In the data rows, the value 128 means zero.
Some points, one per row:
[108  99 183 182 104 185 185 109 172 133 108 191  86]
[132 108 108 111 107 105 108 135 113 105 132 131 117]
[101 118 131 125 121 127 126  99 127 129 101 109 160]
[137 138 119 113 133 125 116 136 130 103 141 105 134]
[109 126 124 127 119 125 124 106 127 136 108 107 154]
[135 129 112 117 112 105 114 136 126 107 135 104 132]
[115 112 136 131 109 130 131 115 141 116 115 121 101]
[ 81 100 205 204 109 201 207  81 104 218  77 147 200]
[158 169 141 139 142 130 138 160 102 121 158 123  97]
[135 138 124 120 103 129 122 134 131 110 136 108 145]
[144 159 126 122 141 126 124 145 145 107 145 123 138]
[111 175 104 109 193 107 109 112 151 105 111 115 113]
[209 161 163 164 148 161 163 210 111 200 207 119  62]
[118 140 111 112 131 115 111 117 130 109 118 108 122]
[114 140  58  59  98  58  60 113 136 167 114 134  75]
[140 142 118 121 118 112 119 141 126 109 136 107 111]
[120 102 124 122 122 117 119 120 114 106 122 125 131]
[129 148 111 112 100 107 111 128 111 106 128 150 132]
[ 97 110 143 138 118 146 141  98 121 134 101 118 161]
[132 113 112 111 118 115 113 128 139 107 128 124 138]
[156 126 110 113 123 115 113 155 126 128 158 102 159]
[154 137 148 149 106 157 150 153 122 179 155 112  77]
[121 102 115 121 146 123 119 120 139 102 123 117 121]
[202 181 204 200 141 197 199 206 177 195 205 148 184]
[126 130 123 118  96 129 121 126 127 108 130 107 116]
[124 116 121 118 110 113 118 127 134 109 122 109 113]
[128  85 112 115 101 112 113 129 201 105 128 255 125]
[130 145 110 113 101 106 111 132 111 106 130 152 121]
[127 129 116 116 117 114 115 129 128 106 127 103 125]
[100 108 142 140 124 144 142  96 120 135  97 121 159]
[144 132 120 115 144 124 116 143 128 102 151 103 130]
[135 139 170 165  93 166 168 136 119 138 138 151  84]
[131 129 100 103  99 110 105 129 127 116 131 119 109]
[185 175 196 199 123 183 197 186 169 187 184 159 188]
[129 130 113 115 125 120 114 126 129 107 125 105 136]
[123  93 123 122 120 117 123 126 157 107 121 137 114]
[127 127 121 116  94 112 117 130 129 108 129 104 130]
[130 129 115 116 101 114 114 129 127 104 133 104 131]
[120 152 100  98 110  88  96 123 107 112 122 130 134]
[ 93 123 121 127 130 129 124  90 128 138  93 107  96]
[129 151 114 115 206 118 114 129 122 106 128 107 128]
[135 150 131 129 106 124 130 134 150 112 131 144 136]
[106 112 126 129 140 119 125 107 134 127 105 106  93]
[181 174 164 164 142 160 165 185  93 152 181 132  78]
[120 173 106 102 150 102 104 120 169 108 120 139 110]
[175 182 132 130 242 132 130 173 103 120 173 121 110]
[125 142 111 111 122 116 110 123 119 106 130 113 140]
[136 135 122 122 103 137 124 133 130 109 140 112 149]
[148 118 106  96 110 103  97 151 123 126 152 111  91]
[122 140 115 112 117 114 113 123 126 103 123 109 128]
[121 140  93  98 102  89  94 121 134 121 119 122 103]
[130 130 109 115  97 111 113 128 129 109 126 108 123]
[ 75  97 207 208 117 209 207  75  98 227  76 145 191]
[137 131 117 114 100 118 115 136 130 129 136 107  98]
[106 122 113 118 118 110 117 109 126 132 105 105 153]
[ 89 127 118 115 129 122 117  85 131 142  89 105  85]
[169 207 140 142 222 141 142 170  69 115 167 139 102]
[125 124 116 115 134 120 116 129 127 102 126 103 122]
[111 105 136 131 116 130 133 113 146 113 111 126 103]
[157 126 110 113 124 115 112 157 127 129 160 102 161]
[109 113 130 132 124 126 130 108 118 124 107 114 158]
[129 128 117 113 103 105 114 131 126 108 130 100 120]
[113 145 101 100 115  99 100 115 135 119 112 114 104]
[137 122  88  84  98  84  84 137 123 132 139 122  93]
[119 132 119 116 111 117 117 120 122 107 119 109 132]
[141 127 109 113 110 105 110 142 127 119 140 102 147]
[232 121 104  98 153  98 100 234 128 246 233 108  49]
[135 128 113 112  99 116 112 136 128 122 134 103 155]
[226 198 188 189 187 190 191 227  72 188 225 137  64]
[183 152 168 164 127 170 167 184 116 195 184 121  61]
[103 110 128 123 145 120 124 106 122 112 105 106 138]
[190 160 183 187 125 188 185 184 113 220 188 133  61]
[ 57  34 177 178 207 176 179  56  27 143  54 169 167]
[ 83 123 128 123 125 121 124  84 131 149  84 101  80]
[123  95 123 122 118 117 123 126 155 108 121 135 115]
[165 149 151 153 117 156 153 165 141 151 167 122 170]
[137 142 133 128 101 127 128 139 133 111 142 118 141]
[125  79 117 116 205 119 116 126 159 105 126 124 128]
[125 125 116 112  90 115 116 127 129 104 129 110 125]
[136 113  79  78 102  68  76 136 169 117 135 255 145]
[232 240 255 255 154 255 255 235 255 254 232 255 211]
[156 147 146 144 113 144 144 156 136 144 156 115 169]
[132 125  81  80 101  88  82 130 133 114 132 165 144]
[151 120  94  96 103  90  97 154 131 145 150 107 165]
[161 185 130 125 248 132 128 162 100 110 162 119 111]
[143 143 125 129 116 125 128 142 136 116 141 117 149]
[176 163 171 176 120 169 174 175 104 171 172 140  76]
[158 170 139 138 143 129 137 160 101 121 157 126  97]
[141 151 127 132 112 134 131 138 142 110 138 128 146]
[ 84 109 133 133 151 138 132  86 118 133  87 103 163]
[ 58  74 144 143 234 141 142  58  96 137  55 125 165]
[129 130 112 119  96 107 116 133 124 124 126 101 155]
[114 141  97  96 114 102  99 115 109 115 115 127 149]
[182 172 171 167 139 169 170 186  97 164 184 133  76]
[140 152 139 138 106 141 139 140 146 114 141 140 148]
[ 84 107 134 135 151 139 134  87 115 133  87 106 163]
[152 155 125 124 155 130 125 153 140 109 154 114 141]
[133 119 109 112 111 112 113 131 134 105 130 113 129]
[190 192 204 205 142 207 203 187 197 171 189 174 183]
[ 74  63 149 146 214 140 145  76 176 128  72 129  91]
16 more points follow, each with its number after it:
[ 99 113 142 138 118 145 141  99 120 133 102 117 164] 0
[ 72  97 190 187 117 183 188  77 105 212  74 132 191] 1
[204 128 113 113 131 112 113 204 127 249 201 107  57] 2
[209 149 145 144 150 150 144 207 124 204 207 110  63] 3
[ 64  69 161 162 187 167 160  64  78 139  70 136 166] 4
[144 159 122 122 140 121 122 143 145 111 138 122 143] 5
[116 138 112 112 224 114 113 114 129 107 117 105 122] 6
[129 135 114 116 104 113 115 129 131 105 127 108 126] 7
[128 129 120 121  98 121 121 130 127 112 129 105 110] 8
[ 95  57 141 139 187 144 141  95  59 120  95 152 150] 9
[144 145 140 138 109 143 139 143 140 123 145 124 154] 10
[255 203 215 230 187 227 226 254  59 253 255 153  51] 11
[120  76 137 137 117 140 137 120  50 108 122 219 140] 12
[133 128 113 113 101 112 113 132 129 108 131 103 120] 13
[124 128 120 120  99 119 121 121 131 117 119 110 150] 14
[116 135 107 107 101 109 107 115 127 130 116 106 163] 15
Which three of these numbered points are nearest to each point below, ignoring the 3 directions in which the first points spread most? Their numbers follow each, nearest first.
[133 121 121 123 102 122 123 133 122 115 130 122 125] > 13 7 8
[147 115  81  78 105  78  78 152 118 150 151 118  81] > 3 11 1
[129 129 120 118  94 121 120 129 129 109 129 106 111] > 8 13 7
[242 117  97  93 163  93  95 245 126 253 242 105  44] > 2 3 1
[ 81   8 161 156 214 158 159  85   0 115  87 189 141] > 12 9 4
[ 96 110 143 138 118 145 141  97 119 134 100 117 165] > 0 14 10
[134 128 112 112 102 112 112 134 129 109 132 104 118] > 13 7 8
[138 140 119 121 118 113 119 139 127 110 135 108 111] > 7 13 8
[ 71  99 193 190 114 185 191  76 106 218  73 131 194] > 1 15 0
[253 200 221 213 184 216 216 255  63 244 255 146  44] > 11 8 3
[255 204 227 219 187 222 222 255  59 251 255 149  41] > 11 8 1
[223 227 255 255 144 255 255 226 255 245 221 255 202] > 6 5 4
[107 131 106 106 103 110 107 109 125 132 115 102 158] > 15 0 14
[ 68  94 206 207 118 208 207  68  98 225  70 144 200] > 1 15 11
[ 72  37 150 150 240 152 151  74 207 124  74 150 103] > 6 3 5
[185 152 171 167 123 173 170 187 115 200 186 121  58] > 3 8 11
[ 91  54 146 144 192 150 146  91  57 118  91 152 154] > 9 4 12
[127 131 124 126  96 116 122 126 128 116 126 110 147] > 14 0 7
[113 117 139 137 100 128 138 116 134 128 115 118  94] > 8 13 7
[149 152 151 151 112 155 152 148 146 132 150 132 161] > 10 14 7
[129 135 115 117 105 113 116 128 131 106 126 108 125] > 7 13 14
[125 132 108 113 100 113 112 124 127 112 125 103 146] > 14 0 10
[120 122 145 146 106 152 148 120 130 133 122 125  91] > 8 13 7
[148 148 131 130 120 125 127 150 134 117 149 111 146] > 10 14 0
[128 129 116 111  96 117 112 124 128 107 130 107 124] > 13 7 8
[ 62  42 174 175 204 173 176  61  35 141  59 168 166] > 9 4 12
[146 141 145 143 105 142 144 149 137 134 148 123 149] > 14 10 0
[133 120 102  98  97 101 101 133 133 111 135 122 141] > 0 14 10
[200 171 224 225 123 221 223 200  87 245 198 151  47] > 11 8 3
[ 52  32 182 182 213 180 182  50  21 150  54 169 166] > 9 12 4
[ 62  68 160 161 186 165 158  62  78 136  67 136 162] > 4 9 0
[ 58  65 162 164 191 168 161  58  75 138  64 138 166] > 4 9 0
[229 235 255 255 146 255 255 232 255 253 226 255 206] > 6 5 4
[121 129 115 114 101 113 117 122 129 117 119 103 150] > 14 0 10
[ 71  96 200 201 117 202 200  70 100 219  73 144 197] > 1 15 11
[133 119 111 111 110 119 111 134 123 106 136 107 116] > 13 7 8
[142 131 120 115 143 124 116 141 128 102 150 103 128] > 10 5 7
[ 65  37 180 174 193 174 174  63  29 141  63 177 170] > 9 12 4
[221 227 255 255 147 255 255 224 255 245 219 255 203] > 6 5 4
[146 144 142 140 107 145 140 145 140 124 147 124 156] > 10 14 7
[111 143  75  77 100  70  75 112 136 153 107 127  85] > 1 3 11
[236 119 101  94 156  95  97 238 128 251 237 107  41] > 2 3 1
[ 96 107 158 163 125 157 162  95 118 160  92 132 177] > 0 15 14
[101 138  63  66 100  64  66 102 131 246 101 120  43] > 2 1 3
[143 132 119 115 142 123 116 142 128 102 150 103 129] > 10 5 7
[136  88  81  81  99  77  80 135 198 109 136 255 135] > 9 4 12
[ 64  71 163 165 188 168 162  64  82 138  70 140 166] > 4 9 0
[ 97  83 134 139 170 147 137  93  94 116  97 131 156] > 4 9 10
[131 129 123 119  96 123 120 131 131 112 129 108 105] > 8 13 7
[ 96  80 136 141 173 150 139  91  92 116  97 133 156] > 4 9 10
[123 139 117 113 117 114 113 121 129 103 124 108 126] > 7 10 14
[150 154 125 127 155 120 125 148 142 113 149 120 141] > 5 10 6
[140 123  40  42  98  42  39 139 124 206 140 136  56] > 2 3 1
[ 98 137  54  57 100  56  57  99 133 251  98 116  41] > 2 1 3
[135  90  90  92 108 100  92 131 193 106 135 255 144] > 9 4 12
[138 121 116 112 128 112 112 140 126 107 142 102 108] > 13 7 10
[135 137 119 114 132 125 116 134 130 105 139 105 136] > 10 5 14
[141 146 124 120 116 128 120 139 125 114 143 120 109] > 7 13 8
[166 191 180 178 138 175 178 166  56 137 164 180  90] > 11 12 7
[ 76  96 175 171 124 160 169  79 152 176  74 133  67] > 3 8 13
[170 216 161 163 174 164 162 170  23 120 173 181  94] > 12 4 9
[ 91 102 154 159 123 154 158  90 113 158  88 129 175] > 0 15 14
[127 137  80  82  98  83  83 127 119 110 125 255 143] > 12 9 4
[137  85  79  79  99  75  78 136 202 109 136 255 136] > 9 4 6
[138 123  45  46  99  46  44 137 124 201 138 134  58] > 2 3 1
[145 162 128 125 143 128 126 146 146 107 146 120 137] > 5 10 7
[ 80  75 180 182 136 188 184  78 183 152  80 165  85] > 3 8 13
[170 196 183 181 137 177 180 171  53 138 168 184  86] > 11 12 7
[ 79   1 164 159 222 160 161  82   0 116  84 195 143] > 12 9 4
[154 158 124 126 154 119 124 152 141 112 153 120 144] > 5 10 6
[146 152 141 143 112 147 145 147 146 121 147 132 155] > 10 7 14
[142 151 119 116 215 119 116 141 125 105 142 108 117] > 6 5 10
[100  84 139 144 170 153 142  96  93 123 101 132 149] > 4 9 10
[ 88 103 146 142 148 142 144  86 117 144  83 122 161] > 0 15 14
[209 123 102  99 141 106 101 208 128 219 210 104  56] > 2 3 1
[128 128 122 118  95 118 117 124 130 111 127 109 110] > 8 13 7
[115 157 108 111 206 106 109 112 138 110 110 111 120] > 6 5 10
[137 123  95  90  98  91  91 137 123 137 139 123  90] > 3 11 8
[172 226 151 157 193 157 156 170  14 121 171 180 107] > 12 4 9
[168 212 158 161 170 161 159 168  29 119 171 177  96] > 12 4 9
[134 108  73  73  99  62  70 134 167 116 132 255 144] > 9 4 12
[104 156 117 123 207 121 121 103 142 116 104 112 112] > 6 5 10
[164 182 176 174 126 167 176 169 185 142 167 168 164] > 5 10 7
[118  72 128 127 143 113 124 124 178 111 118 147 112] > 3 4 13
[130 127  70  74  99  75  73 129 132 113 129 255 148] > 12 9 4
[130  96 101 104 103 106 104 129 180 102 132 244 129] > 9 4 12
[ 98  81 134 140 170 148 138  94  94 116  98 132 154] > 4 9 10
[129 113 108 101 102  98 101 130 141 109 128 157 138] > 4 0 7
[161  43  85  80 180  81  81 162  34 116 164 170 102] > 9 12 4
[129 118 104 100  96 101 103 128 144 110 129 172 131] > 4 7 11
[155 157 129 128 157 133 130 157 142 115 157 115 143] > 5 10 6
[127 132 114 115 118 111 115 130 128 106 125 101 122] > 7 13 14
[130 127 115 117 100 112 115 131 127 110 128 105 138] > 14 13 7
